cols: G R P K T U
[-10  -8  20  33  -2  36] -> fid
[-6 -5 21 33 -2 37] -> futo
[ 36  19   6 -22   4  56] -> Gog
rest: [21 33 -2] => [37]
col: [ 33 -22] => K

cols: M X A F Q B L S
[-32 -42 -11  19   2   9  26 -23] : vizig
[-32 -27 -18  -1   8  16  26 -32] : kibu
[ 13  11 -33  19   2   8  26 -23] : Zovi
rest: [-32 -27] => [-18  -1   8  16  26 -32]
rev: [  2  19 -11 -42] => vizig
rest: [ 9 26] => [-23]
rest: [ 2  9 26] => [-23]

cols: H N C Y Z W V E J
[-19  34 -38  28 -33 -38  29 -30  44] : Ludo
[-41 -40  40 -39 -32  32  30 -24  -3] : Muvo
[-26  39 -47  30 -37 -44  36 -32  51] : fub
[  0  -1  -3   8 -10 -38  26 -31  41] : Nanab
[-24  40 -32  30 -40 -41  32 -39  50] : mopoz
[ -1  -1  -3   8 -10 -16   6 -12  16] : veres
[ 0  0 -5  3 -1 -6 -1 -4  7] : fuge
[ -1   4 -11   3  -4  -9   2  -4   9] : zopi
[ 1 -2 -5  0  2 -1 -3  2  2] : Tarur
[ -7  13 -11   9 -15 -20  11 -20  20] : Bubu
[ 2 -1  1 -1 -1  0 -1 -1  0] : pefa
col: [ 28 -39  30   8] => Y
rev: [-3 -1  2] => Tarur
col: [-24  -1   0  -1   1  -7   2] => H
rev: [-39  32 -41 -40  30 -32  40 -24] => mopoz
col: [  0 -24  -1   0  -1   1  -7] => H
rest: [ -1  -1  -3   8 -10] => [-16   6 -12  16]

cols: zifup tir vevaz Dola sonuz
[-5 -8 -4 40 25] -> Mes
[-8 40 -5 -4 -9] -> tefif
[-6 -8 -4 40 25] -> Beb
asked: [-8 40 -5 -4 -9] => tefif
rest: [-5 -8 -4] => [40 25]
rest: [-5 -4] => [-9]
col: [25 -9] => sonuz
rev: [40 -4 -8 -5] => Mes

cols: fuvis fefe Reraz duraf gil nive Gef keda
[-12  -1   1   8 -13  -6  -4  -3] -> Dum
[ 38   4   2 -34  35  22  14   8] -> ripo
[ -8   4 -20  29  20   8  -9   9] -> Tez
[-27   0 -12  34 -15 -10 -13  -1] -> luso
[ 14   4 -12   0  31  16   3   8] -> Zuva
[ 37   1  10 -41  26  16  17   4] -> kon
[ 18   1   5 -22  11   8   8   1] -> pitab
[ 28  -2  22 -50  -7  -2  18  -5] -> Bubo
[ 33   6  -9 -16  49  28  12  12] -> mugoz
col: [-20 -12] => Reraz
rest: [16 17] => [4]

cols: guzu fusek bok ges sepu zat Dunup samon
[-1 -6  7 44 20 35 -4  4]  pemit
[ 47  -9 -25   4  -4  -6   7  44]  kina
[-1 -6  7 44 20 -1 -4  4]  seler
[-16 -15  18 -19  47  -8 -25 -16]  fotov
rev: [ 4 -4 -1 20 44  7 -6] => seler
rev: [-25  -8  47] => fotov
col: [20 -4 20] => sepu
rev: [-4 35 20 44] => pemit
col: [-4  7 -4] => Dunup

cols: Fubu denun sif Vira Varo Ratu tuvu zuvip bided Vanot
[-31 -30 -31 -28  15 -22  56 -23  32 -32]  mokul
[ 31  10   9  28  -5  11 -46   9 -18  16]  pobep
[-29 -25 -31 -18  11 -16  41 -17  26 -35]  Godif
[ 30  29  31  23 -18  17 -52  23 -34  32]  mobof
[ 19  18 -23  32 -22 -28  15 -31  56   5]  ravig
[-21 -18 -22 -14  15 -22  34 -18  22 -19]  san
[ -1  22  28 -36  -7 -17  18   2 -16 -14]  Tizad
[-37 -30 -41 -17  12 -18  43 -26  34 -21]  Zabal
rest: [-37 -30] => [-41 -17  12 -18  43 -26  34 -21]
col: [-23   9] => zuvip
col: [ 23  32 -14 -36 -17] => Vira
rev: [ 32 -23  56 -22  15 -28 -31] => mokul

cols: Nezo ragap nulad vuz lufo
[ 11  -1 -15 -13  -6]  doniv
[ 30   8 -14  14  -3]  Paz
[-13   5  -3  20  -2]  saf
[-44  11  -3 -16 -16]  dod
col: [ -2 -16] => lufo
rev: [-3 11] => dod
rev: [-13 -15] => doniv

cols: gurut Sig tebi Sorol
[-44  27 -55  25] = Puv
[-45  14 -42  32] = ged
[-56  16 -55  27] = pano
[57  0 -6 10] = nop
[-15  42 -32  -9] = gemi
[ -9  49 -34  -3] = mef
[58 17 -6 10] = runal
[-50  11 -57  10] = bezu
asked: [57  0 -6 10] => nop
col: [25 32 27 10 -9] => Sorol
asked: [58 17 -6 10] => runal

cols: telaz sodab rav dimot Vopi Petas
[ 29  16  -7 -11  -7  14] : zera
[-16  13 -28 -29 -35   6] : tada
[ 29   7  -3  35   2 -19] : dige
[ 19   6 -46 -13 -41   8] : kud
[15 31 -6  5 12 -1] : zabet
[-13 -41  19 -46   6  15] : geb
col: [ 6 31] => sodab
col: [-16  29  19] => telaz
rev: [  6 -46  19 -41 -13] => geb

cols: Defom Galu Suze lup mit
[ 38  13  -9 -14  22] = zabim
[ 1 -2 -8 37 25] = Veref
[-2  1  0  0  1] = sase
[  4   1  26   1 -23] = Tes
[  7 -12   1   8 -31] = Fitib
[-14  49 -26  26  -1] = lik
[ 38   4  -9 -14  22] = sego
[-21 -28 -16 -20  22] = Momes
[ -5   9  41 -10 -10] = gavif
rev: [-16 -28] => Momes
col: [  0  26   1 -26  -9 -16] => Suze
col: [-2  4] => Defom
asked: [-2  1  0  0  1] => sase

cols: kam lupab zomit Lifu nuv Noz Gugis tuz zot
[  3 -13  19   1   1  -3   0  39 -11] -> seku
[ 1 -1 -1  1  2 -3  0  1  1] -> Tinaf
[-45  -8   8  -3  23  17  18  -3  19] -> safod
rest: [ 1  2 -3  0] => [1 1]
asked: [ 1 -1 -1  1  2 -3  0  1  1] => Tinaf

cols: Bod Puz zan mufid
[ 24  30  -8 -10]  Gito
[-29 -25  38 -40]  lizus
[-42  -7  32  -9]  govi
[-41  -7  -9 -19]  kivo
rest: [-42  -7] => [32 -9]
rest: [-29 -25] => [ 38 -40]

cols: sezus tesu Poged gadi guzig
[ 47 -13  -2 -24  28] = Muv
[-27  11   3  20  -5] = Rir
[ 47 -13 -24  -2  40] = tuser
rev: [-24  -2 -13  47] => Muv
rev: [ -2 -24 -13  47] => tuser
asked: [ 47 -13 -24  -2  40] => tuser

cols: Pili Zom vegi sadi pokif
[  7  30  -8 -10  13] -> Folud
[ -8 -45  10 -45  -6] -> panub
[-13  -7  -7  41  10] -> mibu
[-10   9  -8  -4   2] -> Gir
[-9 10 -6  8 14] -> veruv
[  7  31  -7 -45  10] -> fepeg
rev: [ 10 -45  -7] => fepeg
col: [-13 -10  -9] => Pili
rest: [ 7 31] => [ -7 -45  10]

